Each cloud is a set of points of 10 numbers each, in no order, taken from a shape drawn with curves, like pieces of string that can fork, join and close up.
After each cloud, say how many separate parts and how many independent loops its shape has (a circle has one loop, a figure eight two, a Y shape none).
In the rows, 128 means zero.

C (63 x 10)
[[231 136 152 149 126  96 167  42 156 186]
 [161 146 136 124 120 118 155  68 158 169]
 [115 127 133 104 116 138 124 113 129 142]
 [148 142 135 116 118 123 150  78 154 162]
 [111 126 133 104 116 138 121 117 125 140]
 [ 63  95 101 155 143 153  45 212  56  93]
 [151 143 135 118 118 122 152  75 155 164]
 [119 130 134 104 117 136 128 108 134 145]
 [ 63  91  99 156 148 156  41 217  56  85]
 [ 58  76  98 151 169 169  34 227  56  52]
 [181 150 137 138 122 110 162  56 160 180]
 [ 71 110 111 138 129 145  67 188  69 115]
 [235 134 154 148 127  96 168  41 156 184]
 [ 64  97 101 154 141 152  47 210  58  97]
 [ 81 116 121 123 123 143  84 165  84 125]
 [ 74 113 115 133 127 145  73 181  73 119]
 [187 149 138 141 123 108 162  54 160 181]
 [240 132 156 148 127  95 169  41 155 184]
 [ 88 119 125 116 120 143  92 155  93 128]
 [165 147 135 127 120 116 157  66 159 172]
 [ 98 121 129 108 118 142 106 138 108 132]
 [ 95 120 128 111 119 142 102 142 104 132]
 [123 131 134 105 116 134 133 102 138 146]
 [157 145 135 122 119 120 154  70 157 168]
 [ 70 108 110 141 130 145  64 191  66 113]
 [ 92 120 126 112 119 143  98 147 100 130]
 [172 148 135 132 120 113 160  61 159 175]
 [103 123 131 106 117 140 110 132 113 135]
 [ 62  86  98 156 154 160  37 220  56  75]
 [190 149 139 141 122 106 163  54 160 181]
 [128 133 134 106 116 133 136  98 142 149]
 [104 124 131 106 117 140 113 128 116 136]
 [202 147 142 146 124 103 165  49 160 185]
 [211 145 144 148 125 100 166  47 159 186]
 [205 147 142 147 124 102 165  48 159 185]
 [ 76 114 116 131 126 144  75 177  76 119]
 [136 137 135 109 117 129 142  89 148 155]
 [ 66 102 105 149 136 149  54 202  61 104]
 [ 59  78  98 153 165 167  35 225  56  58]
 [ 90 119 125 113 120 143  96 150  97 129]
 [216 143 146 148 124  99 166  46 159 186]
 [177 149 136 135 122 112 160  59 160 177]
 [ 84 117 122 120 122 143  86 163  87 126]
 [ 57  72  97 148 174 172  34 229  57  43]
 [ 79 115 120 124 123 143  82 169  82 124]
 [ 69 107 109 143 131 146  62 194  65 110]
 [144 140 134 113 117 126 148  82 152 159]
 [ 60  82  98 155 159 162  36 222  55  69]
 [140 139 134 111 117 128 146  86 150 156]
 [ 78 115 118 127 124 144  78 172  79 122]
 [ 68 106 107 145 133 147  59 197  63 110]
 [220 141 147 149 125  99 166  45 158 186]
 [ 86 118 123 117 121 142  90 157  91 127]
 [ 62  87  98 156 151 158  39 219  56  80]
 [224 140 149 149 125  97 167  44 157 186]
 [195 148 139 144 123 104 164  51 160 184]
 [107 124 132 104 117 139 116 123 120 138]
 [ 63  93 101 155 145 154  43 213  56  91]
 [ 72 111 113 136 128 145  70 184  71 117]
 [130 134 135 106 116 132 138  95 143 151]
 [ 66 103 107 148 135 148  56 200  61 107]
 [ 64 100 103 150 138 150  51 207  60 101]
 [ 60  81  98 154 161 164  36 223  55  64]]
parts -> 1
loops -> 0

J (57 x 10)
[[145 102 200 150 165 181  80  59 147 203]
 [121 127 127 134 116 122 115 134 119 128]
 [ 90 153  59 130  95  60 143 190  91  52]
 [ 98 154  69 137  99  78 134 179  97  60]
 [107 145  86 134  98  95 125 166 104  81]
 [115 132 115 135 111 117 110 144 115 120]
 [128 117 126 121 113 116 144 134 117 119]
 [ 94 152  64 133  95  66 141 185  94  55]
 [133 116 190 160 160 186  52  60 143 202]
 [125 121 131 131 116 125 122 129 119 131]
 [127 117 114 115 108 109 156 144 114 108]
 [ 83 149  55 121  90  49 149 200  88  54]
 [148 116 199 171 169 207  55  46 145 204]
 [128 116 119 116 109 112 154 141 115 111]
 [107 138  89 125  95  95 132 166 104  91]
 [107 135  88 118  92  89 137 170 103  91]
 [105 140  92 128  99  97 122 164 106  96]
 [ 97 138  71 110  85  70 146 189  95  82]
 [111 136 106 133 106 108 111 151 112 111]
 [110 135  90 122  94  96 137 166 104  89]
 [126 121 109 114 104 105 158 150 112 103]
 [135 121 190 165 161 193  50  58 141 202]
 [165  98 213 161 169 206  85  43 153 204]
 [139 119 192 168 163 197  51  56 142 202]
 [144 118 195 171 166 204  53  48 144 203]
 [154  98 203 149 165 186  89  58 149 202]
 [140 107 197 153 164 181  70  61 146 203]
 [161  97 207 153 166 196  91  52 150 204]
 [107 139  90 126  96  94 128 167 105  93]
 [165 102 215 166 174 212  80  38 153 206]
 [154 114 206 175 172 212  59  39 147 204]
 [158 110 208 174 175 214  62  37 149 205]
 [ 84 151  54 124  90  51 148 198  89  52]
 [108 140  89 128  96  94 129 166 104  88]
 [105 134  85 113  90  84 141 175 102  90]
 [ 95 140  67 111  84  66 147 191  94  77]
 [103 150  78 137 100  88 128 172 102  70]
 [127 118 130 127 116 122 130 129 120 129]
 [137 111 194 155 162 182  63  61 144 202]
 [162 107 213 172 177 216  67  34 152 205]
 [118 129 119 135 112 120 112 138 117 125]
 [116 131  94 117  97  99 146 163 107  94]
 [102 152  75 137 100  82 130 174 101  66]
 [ 85 152  56 125  92  54 146 195  89  51]
 [128 117 130 125 117 121 136 129 120 126]
 [164 105 214 171 176 215  72  35 153 205]
 [122 126  99 116  98  99 153 158 109  95]
 [134 120 190 163 161 189  50  60 141 203]
 [107 139  99 134 103 102 115 158 110 103]
 [ 85 148  56 117  86  52 149 200  89  59]
 [121 125 102 115 100 102 154 155 109  97]
 [104 148  81 137  99  92 126 169 104  75]
 [163  97 209 155 168 198  89  48 151 204]
 [ 90 144  62 113  84  59 148 195  92  68]
 [134 115 193 158 161 184  56  61 143 202]
 [102 135  80 111  88  77 145 181 100  87]
 [151  99 203 150 164 184  87  59 148 203]]
parts -> 2
loops -> 3
